In the data rows, the value 50 means zero.
How far apart are the two rows of each pair, measured in a hidden way? 0 means very close, and 40 very far. Two or three weighted sums of its numbers give each row a place; it is the straight-line distance between the places.
[42, 45, 35, 58, 42, 39, 38, 83, 62, 57]
[47, 55, 45, 65, 28, 55, 25, 71, 45, 60]: 9
[61, 50, 52, 51, 70, 66, 35, 42, 55, 59]
[55, 55, 62, 62, 44, 54, 71, 57, 37, 59]: 3
[51, 30, 39, 41, 85, 52, 53, 52, 36, 44]
[73, 39, 65, 48, 41, 45, 57, 68, 45, 66]: 12
[49, 41, 58, 44, 56, 53, 56, 43, 52, 39]
[64, 76, 75, 55, 33, 47, 31, 73, 54, 63]: 26
[51, 54, 54, 48, 60, 47, 57, 60, 32, 53]
[33, 47, 45, 52, 66, 61, 60, 50, 33, 45]: 13
[89, 35, 26, 67, 19, 49, 63, 96, 60, 55]
[75, 24, 73, 39, 65, 49, 69, 57, 48, 40]: 19
[49, 41, 41, 35, 57, 45, 71, 72, 58, 50]
[54, 42, 29, 76, 35, 46, 43, 72, 47, 57]: 12
[45, 45, 66, 48, 48, 39, 42, 69, 64, 61]
[36, 61, 55, 47, 16, 51, 68, 30, 54, 54]: 14
[55, 68, 49, 46, 33, 51, 60, 66, 46, 33]
[62, 50, 44, 50, 48, 49, 50, 66, 70, 61]: 13
[64, 50, 32, 53, 39, 60, 33, 70, 71, 43]
[43, 63, 24, 65, 61, 54, 46, 74, 46, 58]: 4
[79, 28, 42, 68, 9, 67, 85, 43, 32, 48]
[48, 49, 65, 46, 69, 47, 32, 36, 49, 47]: 20
[41, 64, 60, 43, 51, 53, 42, 46, 39, 52]
[74, 47, 37, 77, 51, 42, 48, 51, 83, 54]: 26
[41, 45, 47, 76, 34, 51, 16, 94, 77, 52]
[55, 60, 59, 75, 48, 51, 33, 82, 75, 55]: 6
[59, 40, 65, 60, 53, 43, 36, 60, 73, 55]
[77, 5, 77, 35, 45, 42, 49, 59, 70, 54]: 20
[39, 57, 38, 55, 61, 49, 52, 59, 36, 59]
[63, 44, 60, 67, 57, 45, 47, 53, 49, 47]: 6
[45, 83, 46, 46, 17, 49, 39, 51, 58, 57]
[41, 63, 18, 22, 37, 59, 51, 54, 44, 62]: 9
[74, 36, 70, 51, 38, 44, 61, 57, 60, 50]
[71, 79, 50, 56, 17, 51, 48, 58, 64, 66]: 29
[58, 28, 27, 64, 45, 43, 50, 52, 62, 49]
[19, 88, 34, 75, 76, 37, 49, 51, 54, 51]: 23
[64, 29, 38, 43, 52, 52, 52, 64, 59, 54]
[44, 59, 35, 45, 35, 62, 57, 35, 42, 41]: 18
[60, 64, 25, 48, 48, 53, 47, 66, 57, 65]
[61, 55, 62, 29, 48, 48, 34, 38, 31, 43]: 21
[71, 69, 38, 56, 48, 45, 36, 71, 67, 60]
[14, 50, 51, 41, 55, 42, 68, 21, 63, 40]: 21
[44, 85, 39, 69, 38, 46, 49, 57, 61, 54]
[63, 64, 69, 53, 43, 58, 26, 15, 34, 57]: 16
[51, 62, 75, 53, 66, 56, 32, 58, 59, 47]
[54, 54, 58, 53, 47, 50, 37, 65, 43, 56]: 2
[51, 47, 33, 60, 53, 60, 69, 52, 19, 48]
[50, 57, 38, 63, 60, 50, 62, 65, 47, 37]: 3
[33, 41, 40, 54, 59, 51, 55, 44, 49, 49]
[51, 38, 42, 63, 38, 46, 39, 43, 60, 44]: 4
[46, 71, 48, 71, 37, 45, 15, 75, 81, 62]
[62, 33, 36, 55, 50, 46, 78, 50, 56, 40]: 23
[70, 13, 45, 48, 59, 54, 38, 45, 40, 40]
[31, 32, 54, 28, 35, 47, 28, 55, 37, 47]: 18
[52, 58, 35, 32, 48, 51, 78, 62, 55, 65]
[7, 19, 43, 0, 69, 60, 95, 0, 0, 39]: 23
[44, 58, 26, 41, 73, 52, 52, 78, 51, 45]
[68, 43, 45, 54, 51, 48, 54, 52, 65, 44]: 6
[52, 62, 39, 42, 60, 49, 54, 48, 63, 39]
[65, 53, 38, 43, 52, 51, 80, 39, 32, 44]: 4
[33, 36, 47, 0, 8, 60, 67, 42, 27, 39]
[57, 62, 49, 65, 68, 46, 76, 39, 63, 61]: 31
[53, 35, 75, 52, 66, 57, 44, 26, 60, 36]
[32, 41, 57, 53, 76, 54, 42, 49, 42, 54]: 1
[67, 16, 43, 52, 64, 51, 56, 46, 40, 47]
[45, 42, 33, 66, 48, 48, 54, 61, 51, 48]: 13
[56, 64, 53, 65, 42, 50, 36, 50, 35, 41]
[20, 78, 30, 77, 64, 44, 34, 22, 66, 60]: 21
[13, 47, 52, 43, 68, 51, 49, 33, 13, 37]
[15, 55, 38, 52, 61, 52, 59, 52, 40, 45]: 11
[54, 50, 64, 55, 57, 43, 64, 42, 39, 59]
[78, 56, 60, 60, 39, 54, 50, 52, 70, 55]: 9
[79, 41, 45, 45, 29, 61, 75, 66, 69, 52]
[63, 58, 30, 38, 99, 60, 57, 58, 48, 58]: 7
[34, 28, 51, 61, 45, 51, 49, 41, 47, 47]
[61, 83, 45, 60, 42, 43, 37, 80, 71, 47]: 35
[17, 51, 72, 62, 61, 63, 56, 56, 60, 58]
[45, 37, 59, 39, 47, 62, 75, 37, 45, 45]: 7
[75, 40, 47, 56, 47, 49, 43, 59, 33, 60]
[76, 24, 47, 56, 39, 55, 41, 55, 53, 52]: 11
[40, 59, 41, 63, 35, 53, 55, 50, 64, 62]
[46, 50, 56, 61, 54, 47, 36, 35, 29, 45]: 12
[40, 89, 35, 48, 48, 52, 54, 35, 37, 41]
[36, 62, 53, 69, 46, 48, 35, 47, 57, 52]: 20
[70, 25, 66, 50, 80, 53, 29, 30, 52, 56]
[52, 36, 59, 45, 38, 45, 50, 47, 51, 63]: 6
[12, 54, 47, 13, 65, 60, 69, 40, 28, 42]
[32, 52, 62, 42, 80, 59, 37, 38, 68, 53]: 11
[78, 45, 39, 44, 52, 37, 27, 52, 64, 47]
[33, 41, 26, 56, 59, 50, 51, 57, 50, 59]: 21
[55, 65, 56, 37, 70, 56, 78, 32, 58, 34]
[54, 62, 49, 65, 75, 46, 45, 68, 66, 58]: 5
[35, 68, 43, 57, 53, 58, 86, 45, 45, 38]
[43, 36, 57, 12, 80, 48, 59, 29, 28, 50]: 29
[49, 33, 27, 60, 60, 48, 54, 60, 58, 58]
[43, 77, 35, 60, 41, 44, 41, 65, 43, 42]: 30
[34, 49, 18, 60, 21, 52, 21, 65, 54, 47]
[41, 46, 37, 46, 9, 56, 61, 64, 63, 44]: 7
[42, 43, 40, 23, 60, 57, 95, 50, 25, 34]
[51, 30, 35, 51, 31, 62, 79, 28, 15, 47]: 9
[59, 38, 89, 45, 41, 50, 28, 36, 49, 48]
[65, 59, 59, 62, 55, 46, 26, 69, 25, 58]: 13
[40, 71, 32, 61, 37, 47, 35, 46, 43, 55]
[33, 51, 59, 43, 50, 40, 38, 60, 44, 50]: 20
[73, 50, 63, 65, 44, 41, 45, 66, 45, 60]
[75, 82, 52, 87, 33, 47, 0, 81, 99, 69]: 23
[47, 70, 17, 72, 35, 48, 54, 79, 63, 62]
[58, 50, 74, 44, 56, 56, 50, 49, 42, 35]: 25
[49, 47, 51, 49, 41, 44, 59, 67, 61, 55]
[43, 52, 53, 73, 51, 58, 40, 51, 22, 52]: 6
[45, 43, 26, 58, 52, 50, 48, 32, 79, 32]
[52, 19, 53, 24, 60, 57, 79, 41, 28, 51]: 28
[75, 49, 86, 31, 60, 45, 53, 34, 36, 32]
[76, 45, 42, 75, 40, 46, 46, 48, 65, 44]: 31
[38, 52, 51, 38, 83, 65, 56, 12, 36, 42]
[46, 44, 52, 48, 51, 43, 54, 37, 73, 44]: 4
[61, 63, 52, 58, 61, 53, 44, 55, 34, 60]
[28, 62, 28, 61, 49, 51, 49, 59, 73, 45]: 18
[48, 56, 83, 37, 62, 51, 58, 18, 47, 37]
[29, 36, 42, 76, 32, 46, 29, 59, 63, 53]: 22
[41, 36, 39, 48, 20, 59, 37, 41, 59, 48]
[63, 39, 35, 77, 30, 42, 23, 47, 78, 54]: 8
[28, 33, 50, 44, 26, 57, 41, 61, 54, 41]
[51, 84, 54, 54, 52, 44, 63, 52, 48, 47]: 26
[40, 19, 82, 0, 61, 61, 99, 3, 2, 33]
[74, 54, 50, 63, 76, 59, 50, 48, 54, 55]: 33
[56, 49, 45, 67, 50, 53, 58, 61, 50, 51]
[26, 0, 42, 0, 22, 82, 99, 58, 21, 47]: 30
[45, 45, 22, 39, 67, 50, 27, 35, 11, 52]
[71, 42, 31, 93, 10, 44, 21, 85, 81, 70]: 21
[58, 85, 43, 79, 43, 63, 24, 60, 50, 51]
[33, 61, 68, 54, 37, 59, 36, 39, 67, 53]: 19
[48, 43, 43, 54, 56, 35, 37, 51, 53, 52]
[33, 32, 55, 50, 27, 46, 37, 31, 26, 43]: 6
[18, 63, 43, 69, 61, 47, 69, 54, 51, 46]
[55, 53, 46, 48, 4, 45, 53, 57, 70, 52]: 18
[61, 55, 39, 43, 27, 56, 54, 36, 59, 64]
[54, 36, 58, 27, 34, 52, 61, 62, 60, 46]: 18
[48, 25, 50, 42, 72, 50, 57, 47, 77, 46]
[37, 2, 56, 39, 43, 45, 39, 58, 43, 56]: 16
[11, 24, 49, 22, 46, 65, 54, 21, 34, 47]
[52, 56, 44, 34, 31, 60, 54, 51, 55, 53]: 21
[54, 55, 38, 56, 24, 52, 49, 54, 81, 47]
[75, 46, 56, 56, 90, 50, 39, 32, 25, 47]: 12
[95, 63, 74, 67, 43, 44, 41, 78, 68, 61]
[56, 75, 46, 54, 47, 35, 45, 51, 57, 42]: 8
[28, 38, 44, 38, 65, 53, 46, 45, 53, 35]
[44, 44, 58, 39, 60, 43, 40, 51, 39, 48]: 14
[29, 79, 62, 40, 77, 39, 67, 36, 46, 46]
[74, 70, 43, 65, 50, 53, 41, 65, 49, 54]: 8
[58, 53, 66, 56, 59, 42, 23, 57, 54, 49]
[47, 68, 39, 63, 41, 47, 42, 60, 69, 64]: 16
